One hidden turn or mirror swaps the rows below in pairs. Which row is each named row swapped with?
The rows were stretched afterwards, more along some directions than others.
Q629: [ 14 -16   4   1   4   4   4   6   0   2 -15   2 -10  15   1  -6]
Q346: [-16   3 -16  -7 -12 -12 -12  -9 -15  -8   7 -13   4   3   3   4]
Q224: [ -9  -4 -21   0 -20 -11 -11  -1 -28   0  -5 -10   3   3   8  11]
Q885: [ 14   8  -7   3  -2  -3  13 -18   4  10   3   6  -6 -16 -17   9]
Q674: [-19 -11  13   7  -6  13 -13   9 -16  -7   4  -9  12  -1  19  -4]
Q919: [ 27   3   1   1   8   1  -1  11   5   7  -6  13  -1  -4   2 -14]
Q784: [-20  -6  10  -1   2  22 -17 -14  -6 -15  -2  -9  22  10  19  -8]
Q998: [  0  -6   0   0  -5   1  -3  10 -16  -1  -8  -1   7   7  23  -4]
Q248: [-15   4  -8   3  -3 -18 -26  -3  -5 -15  11  -9  -2 -19  -2  10]
Q679: [ -2   6  10   9   6  -2  -3 -21  19 -16   5  -3  -5 -21 -17   6]
Q710: [-11  -7   4  16  -3 -19 -20   3 -10 -17   5 -11  -6 -26   2   6]
Q884: [  5   5  -6  -7   3  17  22 -22   4  -2  -9   8  14  27  -4   0]
Q412: [  9   0 -11  -9  -8   9  21 -22  -3  10  -7   1   3  10 -11  15]
Q241: [ -4  -7   8   0  13   2  12 -19   6 -15  -2  -5   5   6  -8  11]
Q208: [-15   6  -4 -14 -10   4  -9   4  -7   7   9  -4  10   7   3   1]
Q600: [  6  -8 -16 -14  -2  -2  13   6 -10  18 -12   6  -7  19   0   2]
Q777: [ 10   5 -14  -7  -1 -15  14  -6  -1  11   3   4 -13 -13 -16  14]
Q950: [-20   0   3  -6  -8  -3   4  12 -14   1   9   0  -5   6   4  -1]
Q539: [ -4  15  -3 -13   8  -4 -13   5   6   6  14  -6   9  -4  -3   9]
Q667: [ -4   9 -12 -12  -4 -20 -14   4   1  -2  12  -5  -7 -21  -7  20]
Q168: [ -1   8 -12   8 -16  -3 -21   3  -7  -1   4   3  -2 -16   4  -1]
Q930: [ -4   0  -7   9   3 -26 -15   3  -1 -13  -2  -3   2 -10   3   5]
Q297: [-27   2 -12 -13  -6 -11  -7 -15 -13 -13   6 -15  10  12  -1  14]
Q673: [ -3  -1  -2 -15  -2  -5   3   6   2   4   0   5 -18  20 -10   2]
Q388: [  5   1  12  -5   8   3  14  11  15   2   8   8 -15  11  -6  -1]
Q778: [  5 -10  12   6  12  -3  14  -9   7  -8 -10  -1   5  -5   0   4]
Q329: [-12 -13  -4   7  -4 -10   5  -3 -11  -7  -5   3  -5  14  10  -5]
Q191: [ -9  -7   5   6   1 -17 -22   6  -3 -17  -3 -10   4  -9   9   4]
Q788: [ 21  -5   1   4   1   4  -6   8   7   7  -8   8  -6  -6   2 -12]
Q167: [-18   6 -16  -9  -5  -5 -10 -15 -14 -10   3  -9  13  17   2  13]
Q705: [  0   4   7   3  12   0  11 -21  18  -8   2   2  11  -6  -9   9]
Q499: [-15  -7   4  -3   1  18  -8  -1 -10  -9  -3  -5  24  19  22  -8]
Q47: [ 5 12  0 -6 -2 -4 -8  6 14  1 18 13 -4  2 -5  3]
Q460: [-13  -9  -5  -5   2 -17  21 -19 -10 -14 -14 -12   5  10  -5   8]
Q352: [ 11   0   4   6  -3  -1   7   9   6  10  -2  13 -16 -11  -5  -5]
Q500: [-24 -12  10   8  -7 -11 -12  13  -9 -16   3 -11 -12   8  11  -9]
Q68: [-10   5  -2   4   9 -13   1  -2  -4 -20   2  -4   7   1   1   4]
Q860: [  9   7 -15 -15   1   1  15 -15   4   9   5   2  -3   4 -12  10]
Q38: [  9  -6   9   0  -3   6  -1  -9   6  -5 -13  -2   0  10   4  -7]
Q904: [-19   2   2  -9   0   6  -4   3  -3 -11   0  -1  11  30   8  -2]
Q2: [ -4  -6   2  -1  10  -3  12 -16   1   2 -10 -10   4   5  -6   0]
Q480: [  1   3   0  -4  13  -3  22 -21   8  -8   1   1   7   3 -14   8]

Swapped with Q297: Q777
Swapped with Q460: Q667
Swapped with Q241: Q710
Swapped with Q191: Q778
Swapped with Q919: Q784

